R: 4 groups of rows, each row roughly a mix of its group's hidden directions:
R (136 x 10):
[[ 32 -36 -15  17   2 -13 -35  19  14  19]
 [ 30  -9   5  18  36  30 -14 -19 -20  26]
 [ 27   7   6 -41  12   2 -27  39  15   4]
 [-27  16   8   2  15   8  60   0 -15  -4]
 [-28 -15 -17 -19  23  31  12  -7  23  36]
 [-10   8 -56  17  -4 -14 -27 -21 -15   1]
 [-11  10  -4 -26 -15  36  24  20 -40  14]
 [-27  -5  -1   5  32  17  13  42  26  22]
 [-14  27  20 -23  29 -18  -3  32  13  30]
 [ 24   4   3 -25 -28 -23 -42 -28  -7  -2]
 [  1  26  -4 -46  17  11  12  31 -24 -14]
 [ 10 -25  17  -7 -23  38  20 -25  25  23]
 [ 43 -14  37   7   8  15 -13 -22  23  15]
 [ 14 -22  30  -1  -2  -4  -4 -43  32 -27]
 [-12 -19   2  14 -16  23   1 -31 -16 -50]
 [ 12 -17 -14 -40 -15  45  19 -17  -6  -4]
 [-18   4  22   8 -43   9 -11  27 -32 -21]
 [  4 -28  42   8  -4  27  -1   0 -36 -21]
 [ 42 -11  18   5   6  -3  -5 -38  36   7]
 [ -2  34  39   6  10  29 -29 -15 -21  -9]
 [ 11  15   3 -15   4 -38  16   7  49  20]
 [ 23 -32  18  24  12  -1  -5 -32  37  -9]
 [-18  25  -1 -14 -34 -12  22  15  40  19]
 [-16 -15  10  10  -7 -45 -37  14  24 -15]
 [  5 -14  -9 -30 -21 -16  33   1  -2 -47]
 [-18  40 -32  -4  13 -23  -5  16 -33 -10]
 [-18  36 -27 -23 -23  -2   7  32 -25   0]
 [ -4   6 -19 -51  -2   2   1  26 -38  -9]
 [ 42   0 -40  -3  24  -1  -2  -6  29 -20]
 [ -2 -18 -44 -16   0   2 -43 -15 -23  -8]
 [ 20  52 -17  -7 -13 -10  -5 -14 -31  16]
 [ 10   6 -14  -2   3  39  34 -20 -40  10]
 [ 37 -20 -13 -20 -30  -7 -27 -29 -13 -15]
 [ 13 -43   6  49  12  14  -8  10  13  -6]
 [ 22  16  -4 -15  21 -32 -25  25   6  38]
 [-14  -3  12  19   7 -44 -37  22  18 -15]
 [ 17  33   3  14  47   8 -23  20   6  19]
 [ -2   7   6 -14  26  10 -18  42  31  32]
 [-16  -6   9  -1 -23  29   2 -38 -14 -42]
 [ 27  -6  20  35  27  26 -27 -14 -14 -15]
 [  9  44  16 -10   9   1  24  43  17  -6]
 [ 18  -5 -45 -23  -9  20  15 -14 -32  17]
 [ -9  25 -24 -44  -9  27  -6  32  12   1]
 [ 17 -21  32  24  18  28 -23  20 -12  26]
 [ 28  27  26  27   5 -36  23   5  15  -9]
 [-11  -3   4  23 -19  20 -16 -36 -15 -43]
 [-17  23  -4 -17 -17  23  47 -31  -1  -4]
 [-12  19 -26 -33  -8 -14  17  24 -31  27]
 [ 17  21  22 -24 -19   3   6  30  41  20]
 [-20  -2 -43   1  -5 -44   0 -30   3  -4]
 [-15 -13   0 -39 -15 -33 -17   7  24  32]
 [  2  23  18  12  36 -25   9  42   9  19]
 [ 25 -29  24  15  12  -5  -5 -43  28  -8]
 [-17  19  -5  62  17  -1 -17   2  -5  -5]
 [-23  35   4 -46   3   8   2   9  33  10]
 [ 20   2  14  36  42   2 -31  15 -13  11]
 [ -8  -6  22   9  12 -41 -33  12  29 -25]
 [ 36 -13  -6  14  -3  -4  -6 -31  33 -37]
 [-11  47  19  38  23 -17  -8   3 -13   3]
 [-14 -22  31  11  34 -25  31  -7  18  18]
 [-19  35 -39 -15 -23 -26  13   3 -22  -3]
 [-16   4   4  22  42  26  23  37   9   1]
 [-17  23 -17 -44 -25   3  -2  35   5 -14]
 [  0 -26   3  11  -1 -45 -29  25  -3 -31]
 [-17  10  19 -10 -29   4  17  20  40  34]
 [-10  -2  15   1 -18  36  46 -28 -18  -3]
 [-35  -8   9   3  -5  -5  13  29 -16  50]
 [-49   5  -2  -5 -19 -16  17  21 -20  31]
 [-16   4  -9  11  12  -4   4  23 -44  45]
 [ 42 -14 -13  -2   9  17 -12   5  -5 -50]
 [-11  -9 -17   2  35 -18  -7  -1 -42 -36]
 [  0 -11  16  20   8 -41 -26  27  19 -28]
 [-19 -13   8  13  32  33  29  17  -6 -34]
 [ -4  -1  51  14  -4  39 -23  11   9 -10]
 [ 12 -40   2  -9 -10  38  -9   0   8 -41]
 [  8 -22   6  48  20  11 -17  -7 -31 -21]
 [-11   3  -4  -9 -16 -19  -1 -37  54   0]
 [ 15  17   2  -8 -28 -28 -45 -30  -6   7]
 [-27  -8  -4   9  24  32  49  17   0  -5]
 [-12  -2   7  12  10 -48 -40  16  17 -16]
 [ 16 -10  13  19 -12 -55 -30   4   8  13]
 [-35   0  -3  40  28   8 -16  -9  -6 -32]
 [ -1 -11  -1 -11 -28   0  49  -8  -4 -40]
 [ -2 -33  30  31 -12  21 -10   3  31 -24]
 [ 18   4  26  -9 -43  32  19 -12  -5 -26]
 [ 10  22 -20 -40  14  18  31 -14 -26 -15]
 [ 14 -25  44  18  41   1  -4  12  -3  15]
 [-21  -6   1 -27 -14  45  37 -17   0  -7]
 [  0 -22  17  10 -18  16  -8   1  33 -51]
 [-19 -27  28 -17 -35  20  -4 -17  23  24]
 [ -4   6  -4   1  23 -36 -52  12  18   7]
 [ 19  -6 -15 -39  13   7 -10  39 -35  -4]
 [-30  32 -10  25   7  -6  11   7  10  47]
 [-21  59  -7  -6   7   0  20   0  26   3]
 [ 25 -31  39  31 -13   3  -9 -26 -15  -2]
 [ -9  -7  16 -44  -3  15  16  11 -40 -25]
 [ 32 -10 -15 -15 -17 -32 -44 -17  -8   8]
 [ 20 -38 -35 -15 -25 -12 -20 -25  -9  -2]
 [ -4 -22 -12  10  35   2  -5 -21 -43 -30]
 [ 12   8   4 -23 -12   1  -5 -25  29 -52]
 [-23  14  15  36  -4 -39  34  -1  12   6]
 [-16 -28  23  28  -4  17 -11  -3  21 -44]
 [ 15 -16 -12 -11   7  23   8   7 -61  -1]
 [ 15 -28 -10  18  15  22 -27 -30 -36 -11]
 [ 13 -27   1 -33 -23 -12  25  22  17  34]
 [ 13  -3 -33  14  12   0 -55   3 -14  17]
 [-25   1  -9  17   3  22  34 -30 -29 -29]
 [-32 -16 -27 -17 -12  -6 -32  10  14  37]
 [ 20 -26 -11 -25  22 -17  13 -28  39  -8]
 [ -3  24 -17  -8  22 -38 -11  29 -15 -33]
 [ 10 -16 -10 -25   6  -5  18  22  36  43]
 [-16  17   0 -59  -9  -4  17  18   5  20]
 [  1  -2  35 -27 -16  21  23  14  37  20]
 [ 17  -6   0  27  -7  25   0 -25 -24 -47]
 [ 24 -26  -2  -5  -7  24 -18 -18 -16 -48]
 [-20  -8 -51 -20  11 -15 -10 -21  20  21]
 [ -6 -10   4  14 -21 -35  21  -7  27 -44]
 [ -5  14  -6 -21   2   9   4  39 -41  35]
 [ 16  10 -21  -3 -12 -35 -29  -4   5  46]
 [-11 -36 -10  22   1  -1   4 -53 -17  -3]
 [ 23  27  27 -22  -2   6  -1  48  -1 -19]
 [ -8   6 -37  -7  11 -30  20   6 -16  44]
 [ 36  39 -13  21   3  17 -21  -4  -8  31]
 [ -5  41   0 -18   7  -7 -15   5   7  52]
 [  9  -8  15  18  13 -26 -19 -25  50  -9]
 [ -3 -18  12  -2  19  31  45  30  11 -17]
 [-43   4 -18  32  20  33   8   9  11  14]
 [-27 -12 -28  27   5  -1  18 -46 -16  -6]
 [ 25  24  30 -21   4  -4   1  47   1 -20]
 [ 10  -2  32  34   5  32 -26  -7  19 -27]
 [ -3 -10  11  -4  14  13  -8  14 -51 -41]
 [  6 -11  13   2  28 -19 -57   9  13  14]
 [-31  12   5 -18  13  15  41  21  16  31]
 [ -7  -5 -17  37  34  16 -18   5 -17 -38]
 [ -1 -19 -22   2  41  -7 -14 -15 -38 -26]
 [-44   6   1  25  37 -11  27  16  -7  -2]]
the two rows of each list that fit no group, in list order (the others fit one group, some only roughly):
  J_189: [ 10   8 -25  -7 -20 -12  -2  -7  11 -60]
  J_275: [ 20 -40  18  14  13  28 -12  19  -8 -34]
  J_712: [-21  30  30  -8 -15   5  14  32 -32  18]
  J_980: [ -9   5   1  12  -3 -50 -10  19  27 -35]
  J_901: [-12 -38  23  43   7  23  -7  13 -19  -4]
  J_737: [-28   2  15 -41 -18  -1  29 -20  -4 -30]
  J_384: [ -1  22 -22  25  -8  14  17 -21   4 -50]
  J_15: [ 51  -2  10 -14 -19   1 -34  -8  -2 -27]
  J_415: [ 12  22  13  -8 -40  15  -1  40 -28   9]
  J_191: [ -5 -16 -20  29  -9 -45 -14 -36  -8   1]
  J_234: [  3 -36   3  -7 -10 -14 -44  15  29  23]
 => J_712; J_384
  J_880: [-33   3 -22  33  27   3  29 -24   4  19]
  J_341: [  0  23 -43  -6 -21 -37 -20  -7 -22   8]
  J_177: [-19  27   6  23  19 -22 -23  22  25  32]
  J_399: [ -8 -11  -1  34  10  35  26   8 -12 -40]
  J_620: [-18   5  28   8  30   2  39  17 -12 -34]
  J_135: [-14 -27 -13  26 -19  18 -30 -22 -26  25]
  J_637: [  7  18  31   4 -33 -20  37  -8  27 -13]
  J_16: [  0 -33   3  14   5  27  19 -34  37  15]
  J_667: [ -1  -2   5 -17 -44   3  17 -18  42  23]
  J_800: [  0  -1  -9  -9 -34  -2  46 -15  35 -18]
 => J_341; J_16
  J_807: [-25  21 -25   7  36 -12 -39 -12  10  14]
  J_820: [-10   2   2  50  13 -20 -38 -11  -2  21]
  J_998: [  0 -22  -3  11   8 -37 -46  18  23  11]
  J_552: [-32  17  18  -4  -7   4  31  11 -25  42]
  J_922: [ 43  24  11  -7 -24 -13 -29  29  11  -5]
  J_375: [-17   8   2 -10  -4  -8  -7  40 -53 -11]
  J_486: [  2   3  28 -13 -15  33  -5  32  27  33]
  J_203: [-13  -1  26  -5 -27  20  40 -26  27 -13]
  J_490: [-28 -17  -4  17 -13 -20  27 -41 -19 -22]
  J_237: [ 18 -23 -13  17  -6 -21  -3 -22  54  -3]
 => J_807; J_552
  J_790: [ 22  10 -13 -18   0  38 -24  15 -44   1]
  J_445: [ 35  19 -40  16   4 -19 -21 -25   9  13]
  J_48: [-10  12 -41 -18 -13 -42  21 -18  12   5]
  J_499: [-35 -11 -23 -24  -2 -32  21 -15  29  13]
  J_386: [-10 -17  -1  -2   5 -43 -52   8   5  -7]
  J_574: [ 16  11   1  -1 -12  16 -13 -43 -33 -35]
  J_269: [  3   6  -2 -40 -16 -16  13  10 -24  47]
  J_636: [ -7  -2   5  52   7 -27   1  22 -25  23]
  J_886: [ 15   8  -6   9   7  49  20 -14 -27  31]
  J_6: [ 23  16  -2  38  22  -6 -44  -8 -18 -12]
 => J_790; J_636
  J_155: [ -1  15  -1 -32 -22   8 -25  51  -9  -8]
  J_907: [ 44 -26   6  18  30   7  -9 -29  15  -7]
  J_902: [-39  24 -21 -31   6 -29  20  -6  -6  18]
  J_283: [  7 -20 -30 -29 -24 -25  -7  19 -23  28]
  J_223: [-24  45  -1 -23  24 -18  -2  17 -18 -24]
  J_82: [ 31  -5 -29 -19 -16  14 -15 -14   7 -45]
  J_229: [ 22  12 -22 -16 -19 -30  18  -7  -9  46]
  J_453: [ 18  12 -28 -17  -4  -6   9  42 -31  27]
  J_760: [-10  34  14  -4  -8 -47 -28  -6   2  25]
  J_924: [ 11 -14  -4 -18 -16  36  10 -36  14  36]
 => J_283; J_82
  J_536: [ -8  -2  14   1 -12  15  -7 -31  41  42]
  J_879: [ -1  49 -13  19  -5 -40  -2  -5  22  12]
  J_551: [-22 -23  -3  26  -7 -52  -7 -21   2  15]
  J_34: [  8 -15   1  46   4   3 -35  10  -1  37]
  J_642: [ 16 -10 -21  14  16  18 -27 -18  -8  50]
  J_293: [-15  -5   4 -29 -34  22  45 -12 -10 -13]
  J_920: [ 41  33   8 -22   5  -5  -1  38  19   0]
  J_792: [ -4  12 -23  10  -4 -23  -2 -23  56  12]
  J_810: [-15  14  -3   9 -31 -16  28 -30  39 -16]
  J_31: [-11 -17   5  20   4  25  22 -22  39 -34]
 => J_879; J_31
  J_557: [ 17 -37   1 -28 -19   4 -33 -17   3 -32]
  J_746: [ 42  26  -4 -21  -3 -15 -28 -20  28  10]
  J_45: [-23 -19  41  -2  23  25  37   0 -10   0]
  J_429: [ 24  20  14 -23  -1 -29  -2  27  42   9]
  J_251: [ -3   7   2 -28  -2 -44 -32   3  12  35]
  J_421: [ -9  27  20   6   1  33 -20  12 -33 -34]
  J_466: [ 28 -10  -7 -25 -28   8 -37 -14 -32  13]
  J_710: [-10  26   0 -40  -6   3  37 -19  11 -29]
  J_285: [ -8  17 -10   3   3 -20   3  40 -46 -24]
  J_328: [-42  19  10  38  25   8  27  13   0  -3]
  J_412: [ 17 -34  -8 -29 -33  20  12 -26  21   6]
  J_631: [ 31 -11  11 -51 -31   8 -13  -9  12   3]
  J_996: [ -7  19 -53  -6  -7 -40 -12  -4   3   5]
  J_55: [ 15  -4 -17 -10  21 -18 -51  32   1  15]
 => J_746; J_466
  J_584: [ -8 -37  15   8 -37  26   2 -33 -18  -1]
  J_449: [  1 -13  14  18   4  35 -52 -22  -7  -1]
  J_418: [ 23 -45  11 -20 -21   1   4   7   9 -38]
  J_17: [ -3   7 -27 -33 -16 -13  20  11  48  -9]
  J_321: [ 17 -23  13 -44 -20  23 -31  14   9   9]
  J_638: [-32 -25  -5  -8   9  40  33  15  17  -8]
  J_999: [  8   4   0  14  35  -4  16  19 -42  35]
  J_942: [ 39   0  -3  -5  42   7 -31  20 -20  11]
  J_448: [-11   4 -10   3 -25  12  24 -47  34  16]
  J_987: [ 11  12  15 -18  -6 -43  -7  27  36  19]
 => J_449; J_999
  J_462: [ 18 -20  29  25  18 -48   1 -12  12  -3]
  J_588: [  7  13 -15  34   1 -27  21 -31  38  -8]
  J_775: [ 47 -10 -20  20  16   8 -16  -9  15 -34]
  J_353: [-14  11   0 -30   0  35  30   4  35  25]
  J_787: [ 15 -15 -22  18  23 -34 -47   6  -4   4]
  J_635: [  6   9 -46  -7  14 -45 -12 -21   9  -3]
  J_221: [-13  22  -7  -9 -29  14  24  13 -36  37]
  J_511: [ 23   7  13  15 -18 -32 -30 -39   9  20]
  J_302: [-25  15  -8   5  -7 -23   7   5 -43  42]
  J_662: [  6 -14  11 -11  17 -32 -41  38   3 -18]
  J_617: [ 10  -8   5  26  11   9 -46  25  -1  37]
  J_683: [-23  -3  -1 -12   6 -25  25   3 -34  45]
 => J_221; J_511
